[[102 142 132]
 [128 129 120]
 [135 143 133]
 [133 137 127]]
->
[[102 142 132]
 [135 143 133]]

[[122 134 141 124 125 127 123 148 116 122 124]
 [123 120 125 124 125 115 125 151 124 129 128]
 [124 122 134 135 130 135 120 147 123 126 121]
 [136 122 140 120 138 111 131 144 126 125 130]
 [128 118 137 140 125 116 123 145 117 125 135]
 [132 118 132 136 130 130 123 141 121 119 123]
 [134 121 137 114 120 119 126 132 121 128 132]
 [130 121 123 126 133 127 127 133 117 136 133]]
->
[[122 134 141 124 125 127 123 148 116 122 124]
 [124 122 134 135 130 135 120 147 123 126 121]
 [128 118 137 140 125 116 123 145 117 125 135]
 [134 121 137 114 120 119 126 132 121 128 132]]

[[152 106 152 152 151 152 151 106]
 [104 150 105 104 104 105 106 152]
 [104 152 105 104 105 106 103 152]
 [104 151 104 105 105 104 105 150]
 [105 149 103 104 105 104 106 151]
 [151 107 152 151 152 152 151 103]
 [105 152 104 103 104 105 104 151]
 [104 149 105 103 105 106 105 152]
 [152 104 152 152 151 150 152 105]
 [151 105 153 153 152 151 151 104]
 [151 107 152 151 152 153 150 106]]
->
[[152 106 152 152 151 152 151 106]
 [104 152 105 104 105 106 103 152]
 [105 149 103 104 105 104 106 151]
 [105 152 104 103 104 105 104 151]
 [152 104 152 152 151 150 152 105]
 [151 107 152 151 152 153 150 106]]

[[127 134 125 138 124 136 132 124 142 115 125 135 126 131 130]
 [130 125 129 130 134 125 131 127 139 116 130 121 121 128 135]
 [125 133 129 136 123 133 128 122 150 110 126 131 125 129 136]
 [124 132 132 129 128 132 118 125 124 131 125 138 127 126 119]]
->
[[127 134 125 138 124 136 132 124 142 115 125 135 126 131 130]
 [125 133 129 136 123 133 128 122 150 110 126 131 125 129 136]]

[[145 152 113 154 140]
 [136 126 125 142 140]]
->
[[145 152 113 154 140]]

[[127 127 129 127 127 130 127 129 128 127 129 127]
 [130 109 137 147 144 126 132 149 148 131 123 118]
 [125 108 119 137 130 122 156 118 113 117 131 129]
 [129 146 127 127 110 139 150 123 146 140 122 144]
 [128 127 128 128 128 128 128 129 128 128 128 128]
 [144 111 130 129 113 135 130 142 113 120 124 145]
 [123 136 127 127 136 124 127 122 137 132 130 119]]
->
[[127 127 129 127 127 130 127 129 128 127 129 127]
 [125 108 119 137 130 122 156 118 113 117 131 129]
 [128 127 128 128 128 128 128 129 128 128 128 128]
 [123 136 127 127 136 124 127 122 137 132 130 119]]

[[126 138 126 137]
 [135 107 142 110]
 [129 133 127 138]
 [123 137 124 129]
 [133 112 139 118]
 [123 125 118 104]
 [133 120 144 136]
 [128 137 127 142]
 [128 133 128 135]
 [130 114 130 107]
 [133 115 137 118]
 [122 132 121 115]]
->
[[126 138 126 137]
 [129 133 127 138]
 [133 112 139 118]
 [133 120 144 136]
 [128 133 128 135]
 [133 115 137 118]]

[[128 130]
 [106 113]
 [126 129]
 [129 121]
 [104 126]]
->
[[128 130]
 [126 129]
 [104 126]]

[[115 147 129 100 152 122 132 126 141 151 102 154]
 [131 144 148 109 157 136 152 136 101 106  99 104]
 [101 137 123 112 106 132 112 116 105 110 141 158]
 [114 150 145 112 102 141 122 122 140 119 115 145]
 [107 150 156 152 102 145 112 144 140 114 151 103]
 [110 117 158 150 154 125 117 140 143 144 153 134]
 [143 158 126 111 100 138 141 153 129 119 120 108]
 [108 143 147 154 124 120 126 137 129 116 117 155]]
->
[[115 147 129 100 152 122 132 126 141 151 102 154]
 [101 137 123 112 106 132 112 116 105 110 141 158]
 [107 150 156 152 102 145 112 144 140 114 151 103]
 [143 158 126 111 100 138 141 153 129 119 120 108]]
---
[[128 140 116 141]
 [115 104 148 107]
 [125 152 103 140]
 [107 114 139 111]]
->
[[115 104 148]
 [125 152 103]]

[[139 110 146 107 143]
 [116 100 102 100 119]
 [153 116 115 144 155]
 [101 115 135 109 106]
 [105 144 143 126 106]]
->
[[116 100 102]
 [153 116 115]]

[[130 129 131 127 127]
 [135 130 140 122 123]
 [127 128 127 128 128]
 [124 127 123 131 130]
 [143 132 151 116 119]]
->
[[135 130 140]
 [127 128 127]]

[[119 130 136]
 [152 114 116]
 [156 117 127]]
->
[[152 114 116]
 [156 117 127]]

[[104 145 141 145]
 [103 145 139 144]
 [108 136 119 131]
 [151 116 130 121]
 [153 112 119 114]]
->
[[103 145 139]
 [108 136 119]]

[[128 144 130 127 128]
 [128 117 126 129 128]
 [128 105 127 129 128]
 [128 126 128 129 128]
 [128 123 126 129 127]]
->
[[128 117 126]
 [128 105 127]]
